One turning vector, and how many ticks it has turned:
The counts run from 0 to 377.
[156 115 163 82 85 136 123 178 116 171 133 125 135 112 148 101 121 172 96 110 96 164 123 120 76 131 135 86 97 89 131 159 149] | 86
[145 174 189 81 107 115 95 116 167 119 137 106 99 130 152 119 93 163 135 98 133 127 82 166 125 134 146 125 171 121 154 82 132] | 54
[153 159 113 138 77 130 87 116 115 199 125 145 122 132 93 114 152 149 119 110 102 163 117 123 66 136 143 93 112 101 137 168 105] | 266
[139 135 74 129 129 170 69 180 114 124 101 94 162 128 89 150 131 126 109 121 103 117 145 180 127 120 165 89 128 109 109 99 97] | 287
[179 123 91 106 124 149 83 152 133 162 130 126 135 141 84 130 95 110 79 111 117 126 170 112 151 117 164 81 115 78 125 122 102] | 281
[145 139 125 132 58 92 129 123 148 101 158 142 96 145 162 130 108 135 120 116 158 80 69 130 161 97 154 115 122 120 135 166 110] | 212
[155 143 142 147 127 150 77 126 125 138 64 140 146 111 92 137 104 139 98 105 143 146 156 178 111 117 183 123 110 121 134 138 115] | 305
[136 187 138 136 125 140 93 104 88 148 109 132 102 114 63 121 114 140 176 117 165 134 148 165 99 88 146 132 130 164 115 99 107] | 149
[135 160 96 157 99 122 92 144 105 148 147 119 113 138 61 142 156 113 120 120 147 73 131 138 137 98 147 100 141 138 88 102 91] | 285
[116 155 155 127 124 124 82 128 117 84 102 122 128 112 118 126 100 184 147 124 163 116 121 213 130 115 161 136 137 135 132 103 99] | 177
[179 170 144 144 153 153 85 126 117 132 127 110 123 112 80 127 120 169 141 101 156 123 156 186 106 130 152 128 124 120 133 82 101] | 300
[102 155 140 77 61 96 121 170 149 144 133 116 121 141 151 112 132 89 140 127 118 113 72 121 117 73 153 101 151 130 95 138 157] | 235
[121 125 88 123 124 112 100 116 123 103 163 141 113 146 101 92 92 141 123 153 169 71 137 149 156 77 163 125 106 101 125 128 107] | 5
[101 152 119 118 135 129 108 137 82 129 114 135 107 116 98 151 95 116 146 149 175 93 115 140 169 73 153 107 156 157 94 96 107] | 162
[113 78 156 75 81 148 124 126 114 128 117 116 141 115 159 121 57 158 103 126 134 123 110 115 141 110 177 93 114 109 118 141 122] | 197
[82 110 106 66 153 145 108 148 117 130 113 113 141 118 121 118 65 142 158 152 140 149 133 138 131 78 180 108 144 132 112 102 132] | 12
[149 146 156 133 95 121 110 129 89 166 154 159 104 134 62 118 117 128 108 132 173 71 173 113 134 103 142 113 138 130 106 103 112] | 296
[158 184 119 143 107 106 97 129 87 143 137 180 97 125 78 147 120 132 126 161 177 107 154 137 148 81 141 111 124 136 137 136 100] | 144
[106 108 89 108 113 156 120 118 70 126 126 117 136 125 100 124 92 184 164 165 143 149 128 133 105 84 157 94 98 126 107 141 92] | 7
[132 124 143 98 109 151 109 103 113 129 66 147 133 97 143 162 55 135 127 116 159 170 116 137 147 103 182 106 126 134 130 144 102] | 181
[134 154 125 87 109 135 104 177 160 93 129 100 133 120 158 131 138 171 147 101 90 158 73 177 90 126 142 98 107 102 147 125 123] | 232
[117 102 110 83 76 134 119 172 120 184 165 127 136 147 132 120 126 130 108 134 95 129 125 92 98 106 148 60 112 103 107 158 135] | 253
[145 139 132 96 116 125 103 111 158 108 116 137 129 127 174 101 85 169 136 119 122 169 83 164 100 104 174 133 93 107 158 169 131] | 361
[122 108 110 96 149 164 119 147 124 75 112 92 150 113 150 122 85 158 144 119 118 133 97 177 126 89 181 117 93 111 112 115 124] | 343
[177 121 105 85 98 136 126 115 161 128 157 116 115 130 170 139 96 129 114 105 112 141 71 101 145 114 162 90 91 93 135 149 119] | 225
[174 198 100 160 139 127 85 143 116 125 157 144 118 138 70 131 140 140 138 134 146 88 147 162 116 83 152 136 113 119 123 110 100] | 133
[136 109 120 88 116 159 125 163 152 117 158 70 132 135 136 109 143 126 113 90 88 97 85 144 113 120 157 99 119 96 89 101 129] | 79
[135 96 118 127 126 142 110 147 96 82 146 117 135 127 112 115 92 161 110 132 155 46 135 149 175 86 171 122 99 112 93 114 117] | 325
[170 160 118 110 130 102 103 151 124 149 174 162 124 149 85 97 115 113 109 134 161 91 182 129 130 76 148 116 116 93 130 118 150] | 128
[114 134 70 122 130 128 88 119 131 92 158 118 98 148 114 143 89 139 146 141 160 99 93 141 171 95 171 111 133 130 122 115 74] | 22
[159 125 107 80 146 163 128 111 129 84 140 102 118 111 154 127 82 184 172 128 121 163 91 154 131 87 156 112 88 117 141 107 108] | 355
[153 118 119 126 112 153 121 136 94 164 143 131 113 133 71 162 113 108 105 136 160 85 156 92 168 91 155 90 119 131 91 104 99] | 297
[187 188 137 105 133 139 99 180 147 155 117 126 136 116 118 126 137 135 137 100 102 169 140 160 80 106 149 110 109 94 147 111 144] | 109
